One turn moves each row of this set onto another row. After a few examples, where does it send each row asked below?
riri: [-14  13  18   9 -34   4  21   6 -28  -3  -5   1  15  19 -15  -8]
Vodo: [  7  -3  25  12 -11 -26  -9 -24 -24   4  15   4  23 -11 -18  -3]
bevam: [  6  28  28  23 -12 -25 -21 -23 -24   7  -6   1  16   3 -16 -18]
lapom: [ 14  18   7  27 -30  -1  23   3  -8 -10  38   5  11  14   6  -7]
mul: [ 25  21   0 -18 -17  -4   6 -14 -10 -43 -16  13  -2  19  -7 -53]
nuvo: [  2  21  13  32 -16 -26 -15 -21 -31  14   1  25  22  -5 -18 -26]
biror: [ -8  39  -2 -10 -14  12   7 -39 -21 -26   8  14 -14 -23 -15 -23]
fofo: [-11  -1  23   9 -30   6  22   9 -28   1  -3   5  20   9  -9 -11]
gavi: [ 21  12 -10 -25 -12  -4   7 -11 -11 -39  10  14   0  14  -9 -52]
Sibuf: [ 23  14  31 -17  13 -10  -3 -12   3 -38   0  -1  -7  -7  -7 -37]
pibe: [  1  -2   6 -16  11  16 -12 -28 -12  -4  -3  -7 -13 -14  -9 -13]
nuvel: [ 32 -11 -12  -8 -20   9  12 -19  -7 -31  -6   4  -2  19  -9 -30]
voze: [ 10  14  15 -13   3   6  19  -2   4 -39  12  33 -20  -5 -26 -22]
zitu: [  3  23  42  -1  17  -9   1  -8   0 -28   9  26  -4 -15 -28 -15]
Zepa: [ 11  21 -10  -6 -34  11  14 -20 -16 -36 -16  14   1  20 -13 -43]
Daf: [  9  31  42   4  17 -10  -1  -9   5 -27   7  24  -8 -11 -27 -18]
bas: [  2  20  26 -29   2  -8   1  -8  -9 -37  10   6  -2 -14  -9 -44]
dunob: [ 13   9 -22 -19 -12  16   7  -6 -16 -20   7   6 -10  21 -13 -52]
nelem: [ 20   6  10  35 -14 -25 -10 -24 -23  10  11  21  23  -4 -15 -13]
zemik: [ 10  28  21  27 -15   1   2  14  -7   7  -5  -8   1  30   2 -24]
Zefu: [ 13  14   4  30  -3 -22 -18 -14 -23  20  18  20  12  -1 -17 -28]
kagam: [ 10   6  -9  34 -27  -2  23  -9 -26  14   5  37   9  -4  -3 -19]
zume: [ 17  12   5  25 -30   3  24   0  -9 -16  30   1   8  22  -5   2]
Fofi: [ 15  35  20  -5   1   6  13  -1  10 -40  -2  28 -25   3 -24 -30]
lut: [ -9  36  -5  -9 -12  13  -3 -40 -19 -21  18   6 -13 -16  -9 -19]
lutok: [ 17   6 -11  10 -21  11  14   9 -15   6 -12  28  -5   1  31 -28]
livi: [ 11  13 -11   9 -27  10  16   4 -18   2 -11  32  -2  -3  29 -26]
vav: [ 10  14  26 -11   3   7  16   1   6 -35 -14  27 -17  -2 -28 -20]
bet: [ -4  24  13  15 -23  -6  -1   1 -20  21  -1  29   2 -11  31 -20]
golin: [ 10  29   9  20  -6 -23 -17 -19 -22  10  37   2   9   1 -15 -21]
tuze: [  9  28  10  20 -14   7   4  17 -10   7   4 -12  -3  33  -9 -21]
Zit: [  9  15  16  23 -26 -10   3  -9 -13  10  -3  30   6 -12  31  -8]
tabi: [ 17  31  28 -15  -8 -14   3 -24   0 -50   8  11  -2 -14  -6 -36]
luvik: [ 18  30   7   9  -8   9 -11 -48  -1 -24 -14  -6 -14  -2  -2  -9]
Tupa: [ 14  10  10  18 -10  -7  -3   1 -10  21   5  23   0  -8  33 -14]
Gul: [  8   7  -1  31 -16   0  11  -1 -27  26 -20  29   6   8  -7 -28]
reb: [ 21  10  -9  16 -26  11  15   2 -14   1 -13  30  -1   0  33 -23]
Kuv: [ 29  22   8   9  -4   5  -3 -46   6 -28 -11   2 -16  -8  -7  -7]
Vun: [  6  29  40   5  13 -10   4  -8   3 -29  17  25  -7 -16 -26 -17]
sikap: [ 26  17  -9  43 -18  -4  13  -6 -15  20   3  30   0  10   2 -24]
beg: [ 25  -6  -2 -24 -10  -3   7 -14 -10 -40  -9  10   5  14 -10 -42]
nadel: [  6   6   2 -17  16  13  -7 -22 -10  -4  -3  -3 -23 -14 -17 -21]

nuvel -> bevam
zume -> luvik
Now find these:
zemik -> nadel
Zefu -> beg
bet -> voze
bas -> kagam
lutok -> zitu

One turn moves each row of this set onto another row. After a few examples, where does it send each row asked below?
vevef: [ -6 -18  -1 -18  43  -4   5  13  -9  -4  11 -21 -42  -2  -2  -1  14  24
  -7   1  11  25  15  41  11  -5  22  27  20  20  -4 -17   3  10 -11  30
   5   3 -17  10  -4]
nuto: [-31  -1   2   6 -10  -9 -11  12 -24  13  -7  13 -10  20 -29   0  15  10
  -7   2   6 -11  -5  15  35   5  14  -4 -12  18  -6 -10  -9 -13  12 -23
 -24 -14 -23  14  11]
Gigo: [  1  21  -5   9  24  15 -10   8  27  12 -17 -16  25  14  11   3  17  12
 -30  25  -6   5   8 -16 -12   0 -11  40  37   6   3 -14  16  -5 -10 -24
 -13 -37  -3  10 -16]
mib: [  1  11   8  -2  -7   3 -44  -9   5  45   4 -23   3  24  20 -12  11   0
 -39  27 -10  24  -5 -36 -11   8  15   3  18   3   2   4   3   9 -15  -4
  -3 -11   6  -2  -9]
tun: [-25   1   9   8  -7 -13 -12  12 -31  21  -4  20 -23  17 -25   2  16  14
  -8   1   3  -4  -8  12  34  -5  11  -4 -18  19  -5  -8  -6 -11   6  -8
 -19 -15 -21  14  11]
pakas: [-30  -3   7   4  -8  -7  -7  14 -34  18 -12  17  -9  14 -25 -10  13   9
 -13  -2  -4 -12  -2  17  31   4  16  -3  -9  18  -3  -9  -7  -5   6 -25
 -22 -20 -27  13  16]
viz: [ 21 -24  -2   2   3  -8 -32  -2  11  13   2  -4  36  20  20 -14  13   0
 -23  27   0  10  12 -40   1   9  19   4  20  -3   8   9  12  -6 -24  -8
   7 -19  -5   1  -2]
Tud: [-34   7  26   3  31  18  10   5   1  25  32 -27  -8   7  10   1  19 -11
   2  -8  17  52   1   8   2  24  19  -8   4  15 -33   5  -4   4  -3 -19
   2   9 -18 -25  -1]
Lono: [-19  -1  16  10  -4  -6  -4  15 -31  23   3  12 -16  11 -16   1  16  17
  -3   2   0  -8 -13  16  32  -5  11  -6 -17  22  -4 -11   0 -13  10  -5
 -26 -19 -26  19  16]
bevag: [ -1  -4   4 -14  35   1   5   5 -12  -5  13 -24 -44   8   8  14  23  18
   5   9  12  26  24  29   6  10  18  33  16  22 -14 -15   1   2  -7  32
 -20   2 -17  14   0]
Tulo: [-13 -14  32  11  34   8  20  -3  -3   7  23   0  15  -7   1  -4  18  -5
   4 -13  22  42  20   6  12  24  16  -8  24   4 -18  16   3  -3 -20  -7
  14  -1 -33 -21   1]
zusav: [-13 -17  -1 -25  42  12  10  22   5  -6  23 -41 -22   1   4 -10  11  17
   3  13  11  12   5  37   7  14  31  26  24  29  -5 -22  -8   3   0   8
 -19  -5 -22   9   1]
Moz: [ -1 -18  -3   3   2  -5 -48   1  14  29  14 -17  19   4  10  -9   0  15
 -31  12   4  17 -13 -17  -3 -17  12  -6  19  -1  16   4  25   7 -13  -2
  32  -6   6  -4  -9]
deso: [  4  -9 -18   9  25   5 -24   4  16   2 -15  -6  18  14   8  32  16  10
 -27   7  -5  17   6 -17  -9 -32 -12  39  30  -2  -3  -2  32  -6  -7  -4
   1 -21  -2  11  -7]
tikiv: [-12   1  37  11  25   8  20 -12 -10  13  21   0   8  -1   1  11  22  -8
   3 -10  24  45  25   3   4  26   9  -4  20   7 -24  15   4   2 -14   5
   4  -1 -32 -19   1]
liva: [-16 -14 -12 -31  29  -2 -10   8 -16 -18   3  -6 -32   7 -21  13  10  10
  -5  -5  14  21  44  29   7   3  23  34  26  20 -12 -11  -2  13 -12  10
   2   3 -21   4   3]
mebo: [ -2   0  10 -11  35   8  13   4   0  -7  14 -30 -20  -4   0  -8  12  25
   5  15  18   7  20  38  13  31  17  29  37  22   2 -19  -4  -1  -5  15
 -20  -7 -30  10  -6]
dib: [-16  20 -18 -10  21  19 -38  16  22  17  -5 -16  13  19  -5  22   6   4
 -36  12  -6  13   0 -17 -17 -26  -5  39  30  10  -3 -12  17   4  -7 -28
  -2 -26   3   3 -11]
Rubo: [  4  -3 -16  14  36   6 -19  14  32   6  -8 -15  15   6  15   6  13  23
 -25  14  -4  12 -13  -6   1 -29 -12  34  28   0   7 -10  30 -13 -12 -14
  10 -22   1  12 -19]
neti: [  4  14  -9  13  25  18 -15  10  19  14 -10 -24   8  14  35   9  20  12
 -21  21 -20  19  -5 -17 -10 -14 -14  41  20   4  -4 -12  25 -14 -10 -13
 -16 -26   2  17  -9]
Topo: [  3 -17  -3  -2  -3  -7 -40  11  14  15  16  -5  40  19   1   6  11   6
 -17  17  16   2  24 -29 -13  -6   9  -1  14   8   0  -2  33   7  -6  -5
  23 -20   7  -4  -2]
dube: [-16  11  35   4  26   9  15 -11 -10  21  20  -5  -4  12   1   5  23 -15
  -3  -5  18  51  21  -5   2  32  17  -2  19  10 -32  13 -11   2 -17  -2
  -5  -1 -26 -22  -3]
Somuf: [ -9 -12  -9 -32  30  10  -4   4  -8 -20   4 -18 -13   5 -17  -4   3   7
  -3   7  12   8  32  27  11  31  33  34  43  20  -1  -8 -20   4 -13  -6
 -19  -3 -36   5   1]
Bevu: [ -2   2 -18  -5  37  16 -26  26  33  11   1 -19  25  16   7   5   7  10
 -30  23  -7   7 -15 -17  -4 -20   2  36  27   9   4 -12  11 -13 -14 -30
  -5 -29  -4   6 -15]
Nor: [-24 -11  11  12  -4 -13   7  11 -25  25  -7  11 -12  12 -18  -5  22  18
  -9   4   5 -11 -12  22  30  -6  11  -9 -14  22  -5 -11  -1  -8  15  -4
 -21 -19 -19  18  14]
gokup: [-33  -5  24  -3  36  12   8   7  -1  27  33 -20  -6   4   0   1  14 -10
  -6 -12  19  52  -5   9   2   6  23 -13   8  16 -28   9  -5  10  -7 -10
  15   8 -18 -24   0]
rovok: [  9   6   9  22 -11  -7 -29 -18  10  21  -2 -13  24   6  25 -16  15  18
 -20  20   8  10  18 -21  -3  20  -4   2  28  -8  12   1  30  -1 -10  -3
  12 -12   4   0 -14]
mefi: [ -8  18 -13   4  21  15 -33   2  10  21 -14 -18  -7  12  15  20  11  11
 -36   9 -19  27 -12 -15 -11 -31 -13  39  29   0   0  -4  23  -1 -13 -10
  -4 -16   3   9 -13]
kodaf: [-28  21  29   4  28  12  14  -6  -2  24  21 -17  -7  11   5  -3  20 -12
  -2  -3  18  50  12   1   2  38  16  -5  13  11 -30   6 -13   2 -13 -18
  -2   5 -20 -25  -6]
feto: [  5   0   6   8 -16   6 -34 -11   1  23   9 -22  19  23  31  10  20  -2
 -11  22  -3  19  18 -38 -21  10   1   8  13   3  -7   0  29   2   1   2
 -11 -12   6   2   5]
Reni: [-28 -10   7  10  -5  -7   2  13 -19  19  -5   4  -7  14 -20  -7  15  14
  -7   6   4 -16 -18  20  35   5  14  -8  -9  22  -3 -11  -7 -13  18 -18
 -29 -18 -26  17  14]
gagig: [-25   1  16   7  -7   0  -1  16 -28  19  -1  11  -6   8 -18  -9  13  18
  -4   2  -2 -17  -8  20  31   6  12  -6  -9  21   1 -13  -1 -12  11 -17
 -26 -23 -28  17  15]
zal: [-14  22  -2   2  -4   2 -45  10  16  35  18 -27  13  22  17 -15  12  12
 -23  23   5  12  10 -21 -16  10   7   2   5  11  -1 -15  22   9  -3 -25
  16 -11  22  -8 -16]
Voge: [ -4 -18 -11  -5   6   7 -45  18  15  21  25 -30  19  20  32  -9   7   1
 -13  20 -11  19 -10 -30 -10  -7  21   1  -3   9   0  -3  25  -4  -6 -19
   8  -5  10  -4   2]
Lokaz: [-21 -18  23  -2  41   7  17  11   2   4  26  -1  17   0  -6  -4  16 -10
   1 -13  24  41  20   7   9  18  24  -9  12   8 -24  11   0   0 -18 -18
  23  -1 -28 -25   1]
sigu: [-31 -10  22  -8  41   6  10  13   1  18  31  -5   4   4 -12   1  14  -9
  -7 -14  25  46  11   9   3   5  26 -13  10  15 -27   9  -2   9 -14 -14
  27   0 -19 -29  -1]
vire: [-29   2 -11 -32  26  12  -7  10  -1  -6   7 -34 -23   8 -18  -3   4  10
  -6   9  16   9  25  37   3  28  30  29  34  23  -8 -19 -17  12   1 -13
 -15   1 -18   0  -6]
dit: [  3   3 -15   0  19   9 -25  -4  18   9 -25  -4  24  17  -3  18  12   1
 -42  16  -5  10   4 -23  -8 -16  -5  40  46   0   2   1   9   1 -16 -15
 -10 -30  -9   7 -11]
babi: [-28 -10   8   6  -8 -13  -1  14 -33  19 -14  19 -18  18 -22  -2  22  12
 -11   0   0  -8   1  16  27  -7  12  -4 -17  19 -11  -8  -3  -4  10 -10
 -20 -20 -19  15  16]
gava: [-18   1 -13 -29  28  -1 -13  -1 -17  -5  -3 -19 -50  15 -15  10  11   6
 -14   3   9  32  27  27   8  13  26  35  27  16 -15  -8 -19  12 -13  10
 -12  13 -17   4  -3]

Bevu -> dit
babi -> Lono
kodaf -> sigu
Now find these:
vevef -> mebo
Topo -> feto

